In the rows, 128 means zero.
Each named move below is a turn or a mirror, shown by a few rows before and after it. Which moves, in which order, take the first row of each later pair to the second? The first pair is answered.
move X:
[159  83 136  73 145 111 130  72 143 146 135 133 181 161  77 148 112 110
 112 125 134] => [ 76 169 150 162 120 133  95 160 136 148  93 130 100 129 139  42 117 125
 117 118 141]
[ 55 146 143 122 105 168 120 142 129 145 127  70 144 117 126 127 185 129
 160 141 125] => [ 84 118 140  91 113 160 130 111 131 144 143  75 171 130 104 164 182 123
 160 144 124]
[113 104 143 119 111 145 129 110 121 150 127 103 164 137 126 127 141 121
 135 158 137] => [ 97 120 147 138 107 151 123 127 120 149 117 103 152 132 137 103 142 125
 134 157 139]
move F:
[117 151 157 154 142 135  98 149 130 124 128 121  96 141 150 103 178 152
 138 109 104] => [158 144 136 100 111  81 120 132 137 134 139 169 122 135 123 124  93  89
 138  99 143]
[136 122 146 146 148  81 113 110 128 108 131 140 104 153 130  76 138 172
 120 112 139] => [129 108 145  99 103  87 131  84 124 132 139 110 145 137 106 112  88 118
 128 114 162]
[128 136 118  97  72 113 123 153 131 122 134 164 168 156  74 134 127 101
 150 130 166] => [ 87 141 137 128  92 163 107 158 122 120 124 106 154 157  90 124 193 146
 158 141 136]
[172  98 126 137 132 123 130 120 128 157 129 127 113 118 112 134 101 100
 137  97 143] => [146 100 140 152 143 156 123 122 123 159 125  89 108 120 123 130 141 126
 144 108 126]
move B:
[112 141 128 116  94 115 132 147 117 141 125 148 136 139 111 112 121 114
 149 141 141] => [ 92 142 139 135 107 140 129 148 115 145 119 113 119 127 134 105 132 130
 143 144 125]
[ 69  95 163  81 162 125 174 139 118 171 147 124 159 161 138 125 115 128
 160 191 109] => [ 89 123 155 120 190 120 169 144 133 164 138 124  91 117 199 105  77 118
 119 156 104]
[145 168 100 114  90 130 113 152 141  94 129 152 120 130  90 135 163 142
 147 111 144] => [118 166 113 132 103 161 107 151 134 104 124 109 112 123 106 130 184 157
 150 119 128]
Now pairs of rows:
Each pair is two moves apart.
[ 70 103 192 173 144 128 139 137  99 124 111 114 124 120 161 112 107 115
 120 175 112] => [128 101 164 142 136  80 150 129 113 110 121 181 134 124 144 133  62  85
 104 154 135] -> B, X
[105 123 123 143 112 118 133 152 123 111 114 162 143 166 109 108 150 146
 161 144 135] => [125 137 114 152 118 101 134 154 132 102 113 183 114 146 133 100 121 134
 139 121 141] -> B, B
[104 169 113 164 112 146 115 160 135 148 111  87  84  80 164  96  91 115
 106 100 133] => [146 111 120 146 181 164 119 106 139 123 137  68 110 118 143 149 171 175
  98 112  88] -> X, F
[ 93 163 146 173 127 154 104 148 128 151 101  92  54  68 190  83  95 104
 105 114 128] => [ 56 143 154 125  77 193  99 138 114 152 108  44 143 117 107 122 181 133
 160 145 131] -> B, F
[145 104 101 116 139 129 133 116 110 116 150 134 131 123 110 159 138 103
  96 145 128] => [126 134  96 129 110 117 122 155 109 113 139 163 127 129 105 125 135 100
 110 146 145] -> X, B
[108 138 126 127 125 125 112 158 114 126 112 145 145 138 109 111 147 139
 159 140 133] => [107 132 132 149 157 142 112 143 116 131 110 110 114 115 147 115 146 149
 135 131 111] -> X, B
[148 155 124 102  95 162 143 100 123 120 143  85 166 117 120 149 197 144
 139  79 149] => [184 177 111 127 117 130 142 110 135 108 137 130 112  96 155 132 153 130
 103  50 153] -> B, F
[137 136 139 133 146 156 136 116 136 134  94 143 121 118 165 150 130  89
 107  98 127] => [109 120 147 129 138 173 138 111 127 142  95 117 143 134 151 155 159 106
 127 116 117] -> B, B
[154 111 110 120 142 125 107  82 120 137 132 129 153 137  69 156 177 131
 148 129 116] => [185 131  95 137 151  99 106  86 132 126 130 165 113 113  99 147 131 113
 114  99 125] -> B, B
[150 104 126 155 193 118 121 118 135 101 136 171 122 172 126 130 183 180
 131 142 104] => [ 82 166 130 175 109 123 114 183 126 137 104 155  97 119 156  72 100 115
 143 136 151] -> F, X
[140 151 109 105 112 128 119 142 136 102 122 148 132 142 106 130 134 133
 147  98 143] => [123 130 122 104 124 151 122 123 129 110 126 105 141 144 107 146 160 148
 153 111 126] -> B, X
[132  93 140 138 180 136 140  90 124 133 137 103 122 129 151 146 131 130
 106 132  93] => [148  83 133 112 166 111 145  91 121 129 143 142 150 151 118 153 129 122
 121 143 107] -> F, B
[157 128 114 112 141 105 144 127 136 139 137 166 106 113 156 137  71 105
 104 108 138] => [117 102 130  80 109 124 142 130 121 149 139 140 174 156  95 146 129 124
 160 150 134] -> X, B
[137 111 139 122 141 131 141 115 106 157 138 143 153  89 155 136  33  94
 125 145 124] => [110 104 154 135 147 160 139 113  97 164 134 103 153  91 164 132  60 110
 132 159 113] -> B, B
[125 113 143 141 155 150 122 104 125 104 107 122 109 128 140 110 159 174
 115 120  96] => [111 101 142 111 121 162 136  88 121 125 111  79 142 115 125 140 130 134
 125 124 107] -> F, F
[120 131 164 119 145 115 136 103 153 148 132 141 140 128 143 126  87  96
 124 128 130] => [ 87 141 172 134 134 128 128 123 148 151 124 128 141 133 141 106 106 106
 139 142 128] -> B, X
[186  97 123 109 151  86 134 113 127  89 146 192 150 163  88 148 158 166
 129 141 119] => [188 123 126 157 184 100 127 117 137  89 138 172  80 120 156 123 134 165
  86 112 108] -> B, B
[121 106 108 128 114  95 111 168 136 139 105 188 174 149  81 111 139 130
 170 137 122] => [102 108 117 146 129 113 102 172 134 136 103 170 163 152  90 107 174 155
 171 139 106] -> F, F
[114 148 126 106 116 167 107 127 129 112 133  85 159 131 106 163 185 151
 111  98 117] => [139 142 112  76  96 138 123 115 131 119 139 113 178 124  88 176 135 115
 108  94 140] -> F, F
[148 123 120 110 102 114 138 109 138 149 125 126 120 101 136 124  74  61
 109 120 135] => [167 134 118 146 140  98 125 128 144 123 123 169  84 116 157  93 106 101
  98 114 115] -> F, F
[105 156 127 143 125 129 111 148 139 128 123 151 110 128 151 121 121 152
 154 123 126] => [ 96 149 131 133 118 135 111 146 132 128 124 145 124 141 135 127 133 158
 164 133 123] -> B, B
[ 75 138 144 155  87 127 123 174 116 139 114 122 140 156 108  94 134 128
 176 153 134] => [109 149 126 143  82  94 126 177 128 131 115 170 133 150 109  95  97 107
 160 134 154] -> B, B
[140 127 118 109 102 103 125 129 132 131 125 157 139 131  97 124 101  89
 139 130 144] => [131 126 128 153 144 110 113 147 128 118 119 170 106 146 118  89 141 133
 139 140 120] -> B, F
[163  89 151 108 111 125 137  75 160 126 130 146 158 126 112 172 100 127
 141  96  91] => [162 102 151 136 127 133 133  81 165 124 122 130 121 104 151 158  90 127
 122  83  83] -> B, B
[211 106 138 136 166  89 137 112 156 136 134 139 137 120 153 142 107 110
 105 116 121] => [179  86 154 133 169 112 131 116 141 137 135 118 171 158 122 140 178 149
 137 150 101] -> B, F
[108 130 144 103 105 142 135 118 132 158 137  97 147 135  95 137 161 122
 156 125 125] => [143 157 131 135 133 119 134 128 150 143 129 130  82 103 151 116 112 106
 111  89 127] -> B, F
[133 146 122  98  77 119 131 163 132 128 115 163 179 146  59 135 147 134
 155 129 173] => [135  98 140  96 136 163 144 100 131 140 132  75 177 132  88 183 168 154
 133 134 128] -> B, X
[145 132  99 130 116 104 137 119 129 132 127 120 141 117 135 128 122  91
 141 126 140] => [137 124 109 135 130 128 135 108 129 129 130  97 142 126 136 138 158 116
 144 132 121] -> F, X
[130 105 120 120 165 109 128 131 134 156 130 111 143 143 119 115  59 126
 104 161 125] => [101 121 124 137 156 124 118 150 127 158 122 100 134 141 129  93  70 134
 114 169 122] -> B, X
[176 117 110 122 138  95 138 126 131 118 127 196 134 151 103 129 144 156
 125 122 117] => [169 104 115 108 125  90 148 120 126 134 133 187 151 154  96 133 122 136
 135 136 119] -> B, F
[115 145 114 124 102 111 118 150 146 148 138 121 115 136 114 111 112 106
 148 141 136] => [106 128 125 130 125 134 124 134 145 155 138  79 113 130 126 124 130 118
 142 148 119] -> X, B
[132  81 124  90 127 112 153  81 119 150 152 106 167 114 105 157  71  78
 127 146 130] => [129 104 135 176 209 119 125 116 123 117 139 135  82 123 165  98 138 155
 105 142  86] -> B, F
[107 106 118 139 130 111 147 132 112 167 129 123 160 135 101 118 101 104
 141 158 135] => [112 119 124 175 163 111 135 143 114 159 122 132 117 122 137  96 106 122
 120 148 121] -> B, F
[108 135 135 179 153 123 139 132 115 155 137 132  94 108 176  86  72 111
 108 156 113] => [137  76 136 124 161 123 158  78 113 159 161 114 159 139 124 148  93 111
 124 178 105] -> X, B
[127 121 116 122 143  91 127 148 121  93 127 160 102 100 143 130  88 150
 112 127 155] => [ 81 119 131 119 120 112 120 164 106 103 122 137 134 126 114 118 131 168
 151 155 152] -> B, X
[169 102  89 137 124 132 110  84 130  98 144 152 136 164  74 138 183 148
 123 134 151] => [187 123  84 162 144 126 106  88 141  94 142 164  87 134 121 122 148 138
  88 109 149] -> B, B
[146 125 141 119 126 110 150 143 130 118 137 176 147 145 105 108 147 121
 129 144 136] => [110 136 154 143 132 135 141 151 125 123 127 145 131 139 124  85 168 137
 135 156 124] -> X, B
[127 113 130 128 136 140 131 113 139 156 139 130 111  65 136 102  71  72
 124 130 150] => [ 94 100 148 130 136 169 128 108 128 163 139  89 130  76 129 104 107  92
 143 152 135] -> B, B
[ 85 134 136 111  77 165 131 126 122 141 118  72 157 123 111 138 138 114
 159 134 144] => [154 120 121  96 113 141 145  86 141 130 132  94 138 102 132 174  92  93
 110 102 142] -> B, X
[ 83 170 132 153  89 124 129 161 135 147  86 175  99 110 141  62 104  96
 138 152 136] => [ 77 162 131 126  66 130 134 153 130 160  90 158 131 109 122  81  96  80
 148 154 147] -> F, B
[184 136 121 156 197 119 117 130 141  94 139 154  77 118 157 125 142 154
  79  93 106] => [178 106 120  85 137 132 145  85 134 131 152  94 146  93 121 185  81  84
  94 100 134] -> X, F
[ 84 131 144 130 101 162 128 126 122 147 120  85 150 126  98 134 153 125
 148 143 141] => [134 141 118 109  85 113 133 133 133 131 127 155 152 129  84 138 107  97
 133 123 171] -> B, B
[145 134 125 140 162 134 119 134 122 119 133 126 102 108 153 142 140 151
 115 101 123] => [131 126 130 129 145 155 123 121 116 132 133  90 121  97 147 155 138 140
 119 105 127] -> F, F
[154 114 119 109 150 146 142 102 132 131 141  97 126 108 128 157 122 133
 113 121 120] => [153 119 123 121 161 146 134 107 135 122 139 102 114 114 133 144 142 152
 111 119 115] -> B, F
[124 135 113 110 131  91 161  89 113 136 114 186 159 138 123 110 110 100
 146 107 125] => [110 129 126 142 159 101 153  98 110 132 111 186 142 150 138  90 146 130
 149 120 106] -> B, F
[116 138 135 146 146 135 117  91 141 148 134  49 124  78 150 134  99 105
 120 118 129] => [124 172 118 148 112 102 109 131 143 137 123 114 114  81 142 102  73  90
 123 105 158] -> B, X
[ 87 156 137 149 101 137 127 147 113 122  95 115 138 141 105 100 175 138
 175 157 143] => [123 172 119 139  86 116 139 136 125 132  99 128 114  98 129 110  86  79
 139 124 168] -> B, F
[139 149 110 149  73 136 139 147 180 101  90 138 168 163 122 122 164 121
 166 112 174] => [160 112 116 133 107 152 153  96 181 106 107  98 187 160 120 164 171 127
 154 113 151] -> B, X
[125 138 131 115  67  71 129 143 141 131  79 189 157 112  89  88 126 102
 181 152 169] => [127 143 138 154 107  66 124 155 142 126  72 206 117 113 126  52 134 125
 169 153 146] -> B, F
[116  84 152 128 140  84 131 141 175 177 133 194 173 122 108 126 123 106
 131 139 112] => [103 110 157 163 159 117 123 140 182 181 121 147 119  79 165 120 116 109
  97 112 100] -> F, B
[ 82 165 119 201 105 100 139 173 129 126 115 160 105 122 155  67 108 147
 151 145 127] => [ 62 145 124 159  62 113 153 152 121 156 119 117 158 116 123 103  80 108
 172 163 143] -> F, B
[ 86 100 129 111 140 140 148 115 120 147 110 144 141 163 101 119  97 143
 135 149 108] => [ 85 113 127 124 139 131 140 134 121 142 105 161 125 158 113  98  91 142
 135 147 111] -> X, F
[143 118 141 110 129 127 146 114 133 125 128 136 146 119 105 163 122 130
 141 122 150] => [116 148 139 129 108 126 135 147 128 123 115 150 126 117 113 123 119 131
 149 121 161] -> X, B
[165 119 117 143 177  94 136 128 138 112 135 175  90 116 151 123 117 145
  97 112 121] => [124  96 129  99 124 142 152  96 125 150 140  80 147  91 127 169  89 103
 116 125 131] -> F, B
[138  96 134 106 137 141 148  86 132 136 129  85 144 105 126 173  95 111
 111 123 124] => [181 110 116 122 161 103 137 109 144 101 132 173 123 136 119 153 122 143
 102 113 123] -> F, B
